Read these off the grid that follows.
1) What is the entry just right of the centre entry?
2) What is the entry just right of -6.8?
3) What is the entry just right of 0.5?
4) What is the 3rd largest entry?
5) What is the first entry of the smallest entry's row?
6) What is the entry directly below the largest entry?
7) What is the top-left entry?
8) What is the second entry on the diagonal from the top-right corner?
1.2,-8.5,5.2,-10.1,-2.1,-6.8,4.7
1.4,-4.6,6.7,22.4,-1.4,4.8,4.4
0.5,-14.2,9.5,-6.2,-4.9,-12.2,12.3
1) -1.4
2) 4.7
3) -14.2
4) 9.5
5) 0.5
6) -6.2
7) 1.2
8) 4.8
